In the data rows, 128 means zero.
Each row has a hidden score. How much does it go up from the first row of each pair to the second? 15 means little or no change, 30 a big rise and 0 a big fall. The score is a weighted sum of the row's numbers plus the product of two more (or one squared), each taken from its middle value.
[135 162 118 108 143 135 136 116 163  91 133 123 162 125 112 141 132 142 150 173 117]
[118 128 121 118 156 118 125 108 163 114 149 140 155 131 138 140 124 155 144 128 131] >> 17
[105 152 110 100 124  75 149 177 157 122 135 115 147 177  92  99  89 107 179 140  71]
[142 129  98 161 138 144 111 153 103 101 130 138 106 119 113 153 130 110 101 123 156] >> 13
[120 126 135  65 150 109 167 151 159 159 130 100 170 196 142 116 114 129 153 111  88]
[162 175 109  99 146 151 146 126 149 110 100 112 157 163  87 147 150 111 158 172  84] >> 16
[128 114 115 121 166 115 112 128 151 112 145 132 150 123 128 145 132 149 141 107 140]
[122 131 127 117 155 128 134 122 150 111 155 136 137 129 132 145 122 150 131 137 142] >> 17
[129 113 139 147 115 136  95 120 103 125 127 118 104 108 135 118 137 118 101 112 148]
[115 102 141 130 129 135 137 138 122 124 146 140 123 109 148 140 117 147 106 124 162] >> 7
[149 125 120 135 150 151 128 110 113 167 111 130 103 122 137 143 159 126 109  97 133]
[193 184  98 134 142 166 128  91 118 126  70 100  96 128  65 140 191  92 142 144  87] >> 17
[111 106 158 118 118 141 155 121 127 136 137 143 125 107 156 141 114 155 106 135 157]
[127  89 175 131 105 153 123  99 100 166 116 117 113 106 167  97 146 132  91 102 156] >> 13
[107 114 137 130 110 104 129 139 131 132 152 134 125 137 140 111 100 132 130 115 124]
[125 103 152 126 125 154 127 104 117 146 130 132 131 120 163 125 141 137 108 113 147] >> 11
[139 106 145 147 122 159 100 106  96 145 117 118  99 101 143 121 158 120  88 100 155]
[104 133 126 142  92  75 112 150 135 131 141 132 130 137 122  88  87 112 153 126 111] >> 17
[135 111 113 155 127 140 116 145  99 106 131 141 105 112 127 146 130 116  96 121 169]
[146 103 151 136 131 161 111  97 102 155 116 117 104 111 155 123 161 128  93  92 151] >> 20
[106 103 148 164  69 105  95 131 100 125 134 131 110  92 143  89 100 117 100 125 155]
[118 105 153 131 115 124 112 118 117 130 141 119 121 124 154 104 128 127 108 104 143] >> 9
[166 110 138 143 139 165 100  88  94 161  97 109  94 116 151 128 194 112  95  75 137]
[114 116 145 114 121 131 145 119 126 161 133 137 128 136 158 130 129 143 119 110 130] >> 10
[188 162  96 153 149 172 120  97  97 134  79 108  78 114  68 145 189  96 118 132 102]
[126 156 113 109 156 114 160 148 148  94 131 123 153 157  97 138 117 120 151 160 112] >> 4
[153 149 109 113 168 155 147 117 133 139 112 113 128 152 107 152 158 124 140 122  98]
[141 155  93 175 112 101  96 138 116  82 138 125 110 124  90 118 112  97 134 153 121] >> 20
[131 143 110 113 159 127 142 164 131 116 132 129 135 144 118 148 122 118 135 127 118]
[156 142 115 136 155 146 132 116 117 130 112 126 112 137 115 147 154 118 122 117 120] >> 19
[107 128 147 106 126 132 155 108 147 142 138 142 146 114 148 135 114 162 133 146 128]
[100 122 141 133  78  82 118 139 133 139 138 136 138 130 143  90  90 125 146 125 118] >> 19
[104 155 103 112 115  59 146 180 154 114 125 117 143 183  83  92  79 104 180 148  68]
[118  91 170 138  90 148 116 111  97 162 126 124 109  95 171  98 134 129  89 101 158] >> 10
[133 162 116 111 141 134 137 115 162  88 126 124 158 132 115 141 130 139 152 176 121]
[118 153 137  99 126 137 145 107 152 119 119 137 157 118 137 134 123 156 145 168 120] >> 16
[154  92 167 145 116 182 107  87  76 188  91 110  86  90 164 114 185 122  74  77 155]
[125 153 120 102 147 130 135 108 165 112 132 129 164 132 132 144 126 153 151 155 118] >> 8
[145 154 101 156 138 127 115 127 124  99 122 124 113 132  98 138 134 105 131 149 114]
[107 113 150 107 136 135 153 121 141 144 144 142 138 116 151 132 112 170 127 136 142] >> 6
[108  91 172 143  83 123 111 122 104 146 133 123 120 104 161  87 118 123 106 110 154]
[139 137 110 131 147 138 126 142 133  94 142 128 126 131 117 149 130 123 123 134 138] >> 11
[115 119 126 143 108  98 124 141 124 122 143 140 118 135 126 110  99 131 129 132 127]
[123 144 129 116 126 135 134 103 147 108 126 139 149 112 140 139 125 149 135 160 133] >> 15
[126 112 124 140 143 136 125 149 119 117 145 139 115 115 138 144 125 139 110 115 152]
[129 160 109 103 124 119 114  99 173 131 117 129 174 131 124 122 126 153 177 154  87] >> 13
[130 105 150 140 122 148 113 107 102 146 123 125 105 109 155 123 146 127  96 105 151]
[167 146 109 147 146 154 120 116 112 128 112 125 106 129 104 146 161 112 118 120 123] >> 13
[143 126 124 125 148 141 131 124 120 146 123 128 119 133 130 146 143 127 118 111 127]
[105 181  93 105 138  79 182 189 154  91 123 115 145 187  49 125  89  98 176 179  75] >> 15
[109 101 159 114 117 111 136 123 131 139 144 120 135 146 151 100 111 135 123 105 135]
[116 151 124 104 127 121 127 102 160 138 122 136 163 126 135 131 127 156 159 150 107] >> 19
[126 135 109 115 149 113 117 108 166 120 144 137 159 132 129 142 124 158 157 128 119]
[108 116 144 105 140 127 152 120 145 143 151 141 150 125 146 134 114 160 140 136 130] >> 11
[133 164 105 108 160 131 166 147 136 101 112 111 134 162  77 145 136 115 149 159  95]
[132 143 126 115 149 134 143 127 138 114 130 128 141 148 125 142 129 129 134 144 117] >> 15
[117 148 116 115 134 100 147 157 150 108 138 122 137 165  99 118 106 121 158 148  95]
[114 124 119 160  92  87 110 145 119 112 142 141 115 128 124 105  91 120 130 135 129] >> 18
[114 116 136 119 133 119 139 142 130 149 140 131 127 145 141 128 119 127 132 107 127]
[120 106 146 101 141 125 156 114 134 166 131 129 138 158 166 126 127 145 123 104 121] >> 13
[113 110 141 104 150 123 144 125 148 142 146 140 149 128 143 132 116 157 150 125 124]
[124 123 133 135 132 132 141 127 122 102 140 138 124 121 134 141 124 137 110 134 152] >> 19
[129 102 153 151 104 151 104 110  94 146 119 124 101  94 154 116 143 131  86 106 152]
[127 106 147 165  96 131  77 117  92 118 126 110 107  91 140 100 141 101  92 105 156] >> 18
[137 160 120 107 144 130 141 116 161  88 135 124 162 135 118 141 129 139 155 171 118]
[123 114 123 135 139 135 122 131 122 105 142 140 131 116 141 147 130 138 109 122 160] >> 16
[158 192  96 139 107 136 116 100 144  97  92 112 131 126  80 125 149 103 168 180  86]
[119 146 122 105 132 117 125 100 162 139 130 135 160 132 136 135 125 161 164 142 103] >> 12
[125 143 102 115 134 103 102 100 173 128 139 136 180 138 124 131 128 145 176 132  97]
[120 149 122  88 157 116 170 158 152 124 131 114 149 182 108 131 118 128 158 137  91] >> 16
[121 149 144 100 106 125 145 118 151 140 105 123 142 141 133 117 120 129 153 144  99]
[141 113 104 160 131 138 109 166  94 111 133 139  92 107 125 144 134 113  95 107 165] >> 11
[112 144 138 102 127 136 143 102 153 133 129 142 162 117 143 138 125 159 142 155 125]
[127 165 114 148  94 108 119 120 141 106 115 130 131 124 100 111 112 114 156 176 105] >> 23
[132 144 101 173 108 102 100 139 120  90 138 126 105 123  99 113 110 103 137 142 119]
[113 152 116  88 147 108 169 148 161 110 126 133 166 170  92 132 106 135 161 171  92] >> 9
[122 139 112 116 141 113 117 106 163 122 136 136 160 132 135 136 125 160 156 144 123]
[112 152 113 101 143 101 146 167 152 116 137 120 139 166 106 120 103 126 156 141  89] >> 15
[110 147 118  70 145  96 170 179 164 137 124 104 153 198 106 113 106 117 169 138  67]
[122 140 121 110 133 113 124 103 163 115 133 140 160 125 133 137 122 161 150 148 124] >> 17
[124 148  95 168 108  78  93 162 129  92 137 128 115 136  89 104  98  90 148 137 110]
[132 116 132 162 107 136  98 120  94 127 131 130  94  96 135 122 135 122  93 116 149] >> 11
[143 154 106 103 163 141 164 143 134 123 114 118 133 158  92 145 136 131 140 147  98]
[113 113 128 122 136 116 117 164 128 150 138 125 120 137 140 125 121 119 134  86 129] >> 21
[126 120 137 106 146 143 147 109 136 156 122 132 134 148 154 144 130 148 125 128 120]
[166 134 122 140 147 157 106 101 106 141 105 117 101 123 122 140 175 109 109  97 123] >> 21
[115 145 120  72 149 106 162 165 160 134 128 106 163 189 117 121 112 125 168 131  77]
[133 152 114 101 164 127 160 149 141 113 132 121 143 158 106 147 128 126 147 138 106] >> 17
[128 132 133 117 139 137 139 118 128 150 123 131 123 137 141 137 128 139 123 124 123]
[141 138 124 127 147 145 134 111 122 146 113 132 114 135 131 146 151 131 121 117 124] >> 16
[131  83 127 173  89 132 116 161  73 125 126 150  94  86 148 131 113 117  75 109 185]
[119 159 103 156  99  81 107 153 135  92 133 126 131 136  93  99  96  98 155 154 104] >> 19
[146 121 140 135 126 143 105 106 115 108 123 114 135 114 139 123 154 106 105 122 152]
[109 134 132 137  96  97 128 129 136 128 133 136 136 130 131 109 100 124 142 141 114] >> 16
[106 115 136 102 131 103 141 140 147 143 142 127 142 160 146 111 110 132 138 111 112]
[177 152 101 156 144 158 108 118 104 115 102 113  98 124  96 151 177  96 118 115 120] >> 19
[127 140 113 132 138 110 140 144 133 110 134 131 126 148 108 126 113 130 145 136 109]
[121 148 124 106 161 129 139 113 160 106 138 125 163 133 125 140 126 150 147 148 121] >> 15
[120 154 124  96 151 116 163 160 150 103 129 109 150 175  92 135 114 116 157 154  91]
[122 143 123 113 125 130 139  99 146 109 135 140 152 113 141 139 125 156 142 159 135] >> 13
[146 168 110  95 152 145 155 131 144 104 112 115 149 168  90 149 143 115 151 169  90]
[112 109 143 120 129 118 138 140 126 160 138 137 122 142 151 125 117 132 126 104 135] >> 23
[129 163 110 105 127 116 118 103 170 122 126 124 174 135 123 133 131 148 171 156  92]
[145 112 128 139 140 157 123 113 103 168 114 132  99 117 140 145 150 131 106  95 139] >> 22
[121 140 145  80 125 127 164 120 151 161 105 114 150 157 137 126 126 133 146 131  97]
[111  87 149 126 119 131 129 157 117 140 141 143 113  96 139 136 114 142 107 110 163] >> 10
[156  86 173 138  96 178 112  84  84 190  87 117 105  88 160 107 164 127  87 110 157]
[146 130 125 160 130 145  93 120 101 114 120 116  92 112 124 131 163 104 102 112 138] >> 25
[111 123 138 106 146 123 145 112 154 146 142 141 150 125 143 134 119 169 143 135 120]
[106 114 116 172  78  78  91 166 107 129 141 136 108 103 121  91  85 104 128 116 139] >> 25
[143 159 114  98 162 139 163 142 140 112 116 105 148 166  94 143 140 117 145 147  97]
[134 120 136 114 145 146 142 109 129 152 124 132 135 144 147 142 141 137 122 120 128] >> 17
[136  75 189 153  81 174 104 100  66 177 100 114  92  65 167  88 160 120  66  97 172]
[139 118 123 135 143 142 121 131 116 150 131 131 111 130 141 145 140 126 114  99 141] >> 16
[ 98 105 152 127  84 102 131 135 128 129 147 146 145 115 141 107  86 133 130 151 141]
[105 107 158 107 123 141 160 126 131 141 142 150 136 109 152 136 111 167 119 137 149] >> 11
[131 161 116 103 135 131 128 108 165 111 125 128 168 131 127 132 127 149 164 162 104]
[118  95 170 128 109 130 121 111 112 147 129 119 121 119 164  98 134 131 102 101 148] >> 24
[124  94 127 149 121 136 119 159 102 134 140 142 100  96 144 135 118 132  99 101 173]
[121 140 133 100 141 124 148 136 146 139 126 121 136 158 127 131 132 126 142 124 105] >> 20
[111 136 112 136 115  90 131 153 135 116 145 139 126 147 105 116  94 129 147 135 112]
[118 150 106 173  85  82 101 133 123  97 137 136 122 116 101  96  94 105 139 158 122] >> 20
[125 125  94 201  94  93  69 172  94 104 143 134  90 100 101 108 108  92 113 114 146]
[ 99 105 162 136  91  99 113 136 124 129 140 120 121 126 147  81 103 118 125 110 130] >> 12
[135 118 137 117 150 150 139  98 126 162 123 129 123 143 156 137 153 138 116  97 130]
[155 163 101 144 143 137 120 119 128 103 116 118 115 139  96 142 148 111 133 140 111] >> 20
[166 147 111 135 164 155 137 106 116 135 107 123 110 140 109 153 161 123 126 117 107]
[129 143 111 134 136 106 140 148 135 105 143 128 125 151 103 123 109 122 142 143 105] >> 7
[161 141  89 162 140 145 111 155 103  89 122 131 104 123  98 156 143  92 108 133 148]
[110 120 109 156  94  78  99 163 122 121 150 135 117 128 120  97  88 103 136 112 124] >> 20
[138 119 150 118 136 161 128  90 119 148 110 123 131 141 149 137 157 128 112 115 135]
[139 144 118 124 139 142 139 128 138  83 126 123 131 130 118 148 136 120 129 160 133] >> 18
[105 114 144 112 100 100 134 140 132 157 131 128 141 142 153 104 100 125 141 112 121]
[196 176  88 166 137 163 117  98 104 104  77  98  82 112  50 143 186  82 126 143 103] >> 24
[113 117 142 109 148 131 146 125 146 133 146 138 145 127 142 146 116 162 133 129 138]
[144 130 134 105 159 150 142 104 132 181 107 125 133 155 150 144 156 140 126 100 112] >> 23
[153 163 109 100 154 143 159 124 146 108 107 109 152 162  93 145 145 116 149 161  94]
[134 157 114 110 153 134 160 142 141 105 119 114 133 165  97 139 132 121 144 144  96] >> 17
[120 122 121 119 153 116 126 115 151 115 149 140 156 125 137 142 123 158 137 131 133]
[105 112 133 121 105  92 120 171 129 163 132 123 129 151 144  98 102 108 142  90 111] >> 22
[122 121 115 153 120 103 110 165 116 125 142 140 123 121 123 118 107 109 127 118 136]
[129 157 109 130 134 114 128 145 144  95 130 116 137 154  97 125 120 108 147 152 101] >> 13
[121  84 181 126  92 140 140 108 102 174 122 126 118 112 176  99 131 130  95 108 151]
[114 143 135 103 115 125 139  98 153 142 125 140 160 115 145 133 122 158 147 164 111] >> 17
[165 161  96 158 144 150 110 123 112  95 109 114 112 125  85 146 163  91 124 138 120]
[124  99 127 147 124 138 119 158 107 133 135 142 106  99 141 140 119 129  99 109 172] >> 13
[106 122 148 103 127 133 153 111 143 153 133 146 149 118 147 130 111 159 136 145 130]
[ 97 140 110 118  82  39 132 194 152 129 128 122 142 170  86  68  60  95 179 141  65] >> 26
[143 132 124 156 119 154 124  96  93 162 105 143  88 102 124 141 148 137  96 128 134]
[143 153 126 113 129 148 151  90 129 158  96 131 117 121 128 142 154 138 132 138 106] >> 8
[186 147 105 154 156 168 107  97 100 136  90 109  84 120  96 150 185 101 120 101 106]
[116  96 165 123 120 133 145 109 120 164 138 130 127 135 171 109 122 141 112 105 145] >> 3
[109 136 130  73 138  97 161 170 159 144 131 109 159 192 122 115 106 120 161 125  79]
[135 154 110 121 154 126 149 149 136 106 125 119 123 159  90 138 131 122 143 147 101] >> 16
[139 106 136 137 134 142 111 124 111 136 132 126 116 125 153 132 153 118 105  99 154]
[132 167 108 106 129 121 113 102 174 112 121 124 178 132 123 129 127 141 169 164  99] >> 10
[122 182  92  95 126  95 166 155 162  88 109 126 165 176  60 119  99 111 184 213  69]
[119 148 125 103 136 131 137 105 158 123 128 137 160 127 134 136 121 160 152 157 113] >> 14
[181 155  99 161 159 162 105 107  97 115 101 113  80 110  84 155 187 102 119 116 109]
[104 110 114 181  56  59  73 193 100 135 132 135 104  97 111  70  72  80 137 105 132] >> 21
[168 139 109 180 124 167  88 109  82 123 101 113  74  94 102 135 175  95  97 113 137]
[116 142 130 102 134 126 139 110 155 129 135 135 155 126 139 136 120 158 144 156 118] >> 8
[161 101 153 135 135 173 102  88  93 172  99 104  96 111 163 115 188 121  91  71 145]
[103 123 125 150  84  67 106 153 128 124 144 137 128 134 123  80  81 115 143 124 114] >> 16
[104 107 148 114 114  98 137 130 145 141 144 118 136 159 154 101 109 134 133 102 121]
[127 157 114 132 127 111 130 136 146 103 130 122 131 144  98 123 118 111 152 158 102] >> 20
[130 163 110 105 155 128 166 150 142 104 116 112 135 167  85 140 129 117 149 153  98]
[143 143 109 130 155 139 137 121 126 122 119 125 116 143 117 147 142 124 131 131 114] >> 17
[127 128 135 124 134 138 140 126 135 106 139 135 127 129 133 148 125 144 120 145 145]
[141  95 161 139 113 167 108  98  86 172 104 120  97  91 163 114 165 131  80  93 155] >> 20
[134 111 131 179  93 128  80 118  88 118 125 118  96  92 131 108 133 104  93 111 155]
[114  98 139 161  89 113 115 148 104 138 134 141 109 104 136 106 100 125 114 117 152] >> 8
[130 150 123  96 159 128 160 142 151 115 127 113 145 171 110 138 133 125 147 137 104]
[138 164 107 114 131 111 110 102 176 103 124 120 184 144 114 122 134 134 181 159  95] >> 13
[171 132 113 180 128 169  83 110  73 131  97 111  67  88  98 135 179  93  91 103 144]
[105 102 133 147  97  96 109 169 117 152 139 130 117 117 141 101 102 109 122  99 139] >> 14
[104 117 149 104 122 134 158 111 139 155 140 143 147 111 146 137 116 161 130 144 137]
[137  91 165 138 110 167 119  96  85 182 106 121  93  89 165 117 155 137  78  96 157] >> 24
[143 119 125 131 152 149 123 134 117 155 127 125 116 133 147 143 150 124 119  91 132]
[127 114 129 167 105 122 101 123 103 125 125 135 101 106 126 114 122 119 108 122 144] >> 23
[116 119 140 106 130 119 143 136 132 159 130 126 140 156 145 123 117 134 132 103 125]
[127 128 118 111 161 118 135 116 163 113 155 128 162 139 134 142 126 156 151 131 126] >> 7
[116 132 118 115 143 123 129 106 158 114 140 140 157 122 135 142 123 160 139 139 133]
[115 161  91 151 109  69 127 167 143  87 136 131 125 152  77 104  85 102 163 153  97] >> 23
[117 141 139 108 120 132 144 108 150 122 125 138 152 116 133 132 120 153 141 163 129]
[137 106 106 156 142 142 101 162 108 110 134 139 105 104 132 149 138 121 104  99 171] >> 11
[116 127 118 108 151 119 151 156 140 131 139 134 139 148 119 145 113 132 132 127 126]
[126 140 126 119 136 141 139 119 142 101 138 134 145 127 130 144 126 147 129 156 133] >> 10
[139 125 147  86 136 149 161  97 138 193 107 125 140 152 155 131 148 145 132 113 107]
[127 132 125 135 131 134 135 118 123 142 122 133 115 135 129 137 130 131 122 127 126] >> 19
[134 166 115 104 133 123 126 107 174 108 126 124 162 128 123 131 129 146 164 163 101]
[114 145 121  87 151 110 159 159 154 129 133 115 146 172 118 122 113 132 157 136  91] >> 13
[132 149 103 149 134 108 107 163 127  94 133 118 115 139  95 124 123  90 135 129 117]
[114  88 148 128 119 135 137 154 113 132 141 140 112  96 148 137 110 145 104 112 172] >> 5
[107 101 137 125 108 102 117 181 114 175 132 123 118 140 148 106 112  97 133  76 129]
[152 150 105 144 147 148 128 126 119 115 118 128 109 138 100 150 147 114 129 135 116] >> 9
[113 104 143 118 140 135 142 127 134 124 150 142 130 117 148 138 115 164 115 127 157]
[127  93 129 156 114 140 120 154  94 122 132 145 103  95 144 139 116 127  90 108 175] >> 17
[102 106 158 127 108 104 127 129 133 138 148 123 123 133 157 100 104 128 125 111 130]
[107 102 161 113 118 142 158 131 127 142 146 148 134 105 153 137 108 158 115 138 155] >> 7
[101  92 168 141  76 114 119 128 109 143 140 126 117 113 163  86 106 123 103 116 147]
[116  94 137 130 128 136 128 149 118 131 145 140 111 102 149 135 113 144 104 113 164] >> 14
[121 160 124  97 115 126 128 101 158 129 112 135 171 117 133 134 128 150 164 172 103]
[141 147 106 156 136 128 117 133 118 109 128 128 108 133 103 132 131 108 127 129 121] >> 16
[107 107 138 157  77  90 111 153 116 141 146 141 116 111 139  99  86 116 125 123 136]
[134 134 115 116 156 112 128 112 166 105 152 123 164 144 120 137 128 142 154 132 121] >> 7
[163 140 109 135 159 152 117 126 120 117 119 114 124 148 117 149 158  95 129 106 120]
[117 110 139 105 135 118 142 148 129 168 131 126 138 156 160 125 125 129 129  92 127] >> 21
[150 146 115 134 142 154 134  93 112 146 101 138 101 120 113 155 154 134 121 134 123]
[138  84 178 152  86 163  88 106  71 160 102 105  97  70 166  86 164 112  71  93 170] >> 10
[107 103 158 124 113 114 125 124 130 134 140 117 132 134 155  97 116 132 120 102 136]
[101 110 144 134  87  91 125 147 126 153 139 136 128 126 145  97  90 117 133 113 126] >> 21
[142 106  95 180 110 143 101 163  74 109 118 145  90  97 127 141 135  98  83 108 180]
[103  97 128 176  60  81  91 183  95 142 138 138 101  92 116  85  81  94 121 107 153] >> 29
[132 116 119 142 146 139 109 146 111 136 131 127 110 132 132 140 140 113 114  92 134]
[128 123 128 105 159 129 133 160 139 147 134 115 145 165 147 132 135 125 136  90 118] >> 11
[106  90 142 150  86 107 114 176 102 159 136 133 102 101 137 104 100 109 118  97 152]
[107 110 153 144  73 104 107 126 123 110 145 141 151 103 144  88  95 118 122 154 145] >> 8
[123 112 130 143 135 136 136 134 117 109 146 142 119 116 140 145 121 140 101 130 162]
[151 105  96 182 114 144  99 164  74 110 121 145  90  92 125 140 136 100  82 109 186] >> 11
[143 134 131 110 152 147 147 110 130 157 109 128 124 141 139 146 151 137 125 113 119]
[134 143 115 122 157 135 139 143 139 114 134 125 135 153 115 148 135 116 137 129 115] >> 7
[114 105 143 110 115 112 136 152 128 173 136 130 135 145 157 118 111 119 129  95 131]
[145  86 178 151  99 179 100  92  69 181  91 114  82  74 155 108 179 117  68  85 162] >> 21
[119 102 153 163  74 128  90 128  90 131 131 123 102  85 147  98 123 118  90 116 161]
[128 147 115 104 157 116 156 149 146 105 135 127 153 159 101 150 118 123 148 149 112] >> 9
[115 127 109 183  81  80  84 145 108 100 145 134 114 111 112  94  92 100 123 130 130]
[139 159  97 181 113 108 102 130 119  91 130 124 110 120  86 120 117 102 137 158 121] >> 16
[131 134 120 122 160 132 130 125 146  94 149 126 142 130 125 147 129 140 132 143 139]
[128 120 119 131 157 134 129 135 133 119 146 133 128 125 129 146 128 142 120 118 143] >> 15
[123 143 128 116 122 130 134 104 150 109 125 142 154 116 136 137 123 154 139 159 131]
[119 133 132 121 146 136 139 117 141 107 145 135 142 129 136 142 123 149 127 144 138] >> 12
[129 150 122 114 149 126 140 117 159  98 141 125 152 131 124 145 132 147 143 160 122]
[126 142 120 153 121 110 121 135 123 114 137 130 117 133 117 121 112 121 131 137 125] >> 17
[105  92 164 113 105 141 161 130 115 143 141 148 122  95 155 133 106 156 104 142 169]
[126 137 124 114 161 129 139 118 159 105 151 128 152 136 128 147 125 153 140 141 134] >> 14
[132 149 120 115 153 128 141 135 144 101 130 118 131 162 109 145 132 118 144 139 103]
[115 117 140 125 126 117 136 129 134 136 145 131 127 142 145 120 117 139 124 113 123] >> 12
[161 169  86 179 121 121  94 128 112  70 117 111 106 117  73 132 143  83 140 160 119]
[172 138 113 174 125 158  76 110  84 113 107 104  78  97 100 135 171  86  99 110 133] >> 20
[113 123 139 116 138 132 148 121 140 124 146 140 137 119 144 142 115 160 121 136 144]
[120 151 127  99 124 125 132 104 161 136 126 141 159 123 134 129 121 155 155 153 106] >> 17
[128  87 143 137 128 145 113 133 104 156 132 133 120 117 170 133 136 128 106  93 156]
[143 178  76 173 112 104 122 153 114  59 116 110 109 138  44 130 123  80 149 179  99] >> 23
[136 110 109 154 132 132 112 153 104 111 131 143 109 109 130 144 133 123 101 111 173]
[107 143 123  66 153 102 166 168 165 146 125 107 155 195 115 117 108 126 167 124  72] >> 16
[161 126 125 155 142 169 114  99  92 156  97 126  86 110 133 142 164 135  98 100 131]
[182  93 159 161 108 192  90  78  52 194  59 100  57  76 139 103 210 100  63  64 145] >> 17
[123 102 152 117 137 137 143 103 125 156 135 128 122 136 164 122 138 149 110 104 142]
[101 128 127 103 107  77 138 170 151 140 134 122 139 173 122  89  86 118 158 122  88] >> 19
[110 116 146 106 136 129 150 113 147 141 146 145 145 120 142 138 118 160 132 139 131]
[116 137 122 107 149 127 134 108 167 127 134 138 159 135 141 141 120 159 160 141 114] >> 12
[137 147 120  91 170 132 158 133 149 128 127 116 153 170 122 141 137 131 145 130  96]
[116 123 127  93 153 125 165 141 144 151 129 129 134 164 133 139 120 152 136 115 104] >> 20
[125 128 143 134 117 146 145 103 111 165 115 144 104 116 139 137 139 145 110 122 130]
[128 158 110 106 154 118 163 156 142 105 124 114 135 168  86 134 117 114 149 156  93] >> 5
[122 127 116 114 153 115 115 111 161 110 147 135 158 132 137 139 126 159 153 130 126]
[155  71 192 147  76 190 104  95  68 182  86 112 101  65 168  85 166 113  75 107 168] >> 12
[109 129 115 121 123  95 139 163 142 117 141 142 145 139 111 125  96 126 140 139 121]
[102 103 138 136  90  88 110 184 109 166 129 130 114 129 137  93  95  96 137  80 132] >> 20
[127 164  98 128 143 106 154 160 140  87 126 119 130 163  70 129 114 108 156 169  89]
[140 130 119 150 133 134 119 119 115 130 127 135 106 125 121 138 139 123 114 121 132] >> 21
[119 109 138 129 137 135 138 132 126 117 146 145 126 115 144 144 118 149 111 125 157]
[135  89 175 123 123 157 135  97 104 175 113 114 114 114 180 103 145 138  96  93 150] >> 14
[139 187 106  99 111 127 107 106 174 114 105 124 170 121 119 125 136 134 180 181  88]
[157 103 154 139 121 166  96 100  94 135 106 107 116 109 152 115 177 100  90  90 158] >> 10
[108 112 145 105 132 123 149 126 145 155 138 140 151 126 139 132 116 153 140 136 126]
[114 146 121 150  96  97 118 125 134 112 134 134 128 129 114 104  99 122 146 155 112] >> 19
[117 139 122 114 135 130 133 104 159 113 130 141 159 124 137 139 119 159 142 151 127]
[138 130 130 119 149 148 141 110 128 158 116 129 123 137 139 138 144 134 121 116 127] >> 20
[160 131 124 137 150 152 119 102 119 126 114 119 129 147 134 141 169 109 121 107 128]
[153 152 105 135 148 143 133 131 123 111 114 125 114 142 103 142 139 114 137 141 109] >> 17
[124 100 124 129 151 139 118 155 119 132 141 133 112 113 132 141 127 139 118  96 154]
[101 116 144 150  81  86  94 141 116 118 140 118 122 113 132  76 101 108 124 122 134] >> 29
[175 166 104 129 159 159 134 113 126 108  99 102 122 145  92 140 171  96 133 131 104]
[113  74 157 144  97 137 134 162  97 148 140 146 103  79 152 125 105 132  95 115 177] >> 16
[141 173 107 112 128 126 126 106 164  88 127 114 173 129 108 126 133 129 160 185 111]
[108 129 152 103 111 132 152 107 142 139 126 146 145 111 148 133 114 160 128 152 132] >> 23
[129 146  99 192  90  95  91 134 105  95 138 137 108 104  98 109 107  97 130 146 131]
[186 105 147 152 126 182  86  82  69 169  72  96  69  96 129 115 209  90  76  64 144] >> 21
[146 127 128 151 135 152  88 115 107 120 121 110 106 115 126 124 166 103 104 100 144]
[114 128 130 102 148 124 139 114 158 132 144 139 150 130 141 139 116 159 141 137 129] >> 10
[ 97 107 140 158  67  80 113 150 115 123 143 143 120 113 136  85  78 125 123 127 141]
[107 106 120 178  60  68  79 190  98 133 138 135  98  93 111  78  81  85 133 105 139] >> 26
[142 141 123  93 168 134 152 130 154 128 122 114 151 174 126 144 141 128 147 126 101]
[124 123 123 133 133 133 126 123 134 105 145 144 139 114 140 146 127 146 120 131 153] >> 14
[123 147 135 110 118 140 147 110 145 110 123 137 149 120 127 137 125 147 140 169 126]
[135 103 155 156  98 152  85 109  87 133 115 111 101  86 150 103 158 110  86 102 163] >> 24
[133 117 137  87 167 135 153 117 148 166 123 116 151 175 162 132 139 144 140  98 105]
[140 149 110 128 145 143 134 135 141  78 131 121 141 137 105 147 134 120 133 162 128] >> 16
[173 123 124 153 135 174  98  93  84 149  89 114  80 104 119 136 190 109  92  92 138]
[154 143 118 117 159 146 137 127 133 130 115 114 131 155 119 148 162 116 137 111 114] >> 6
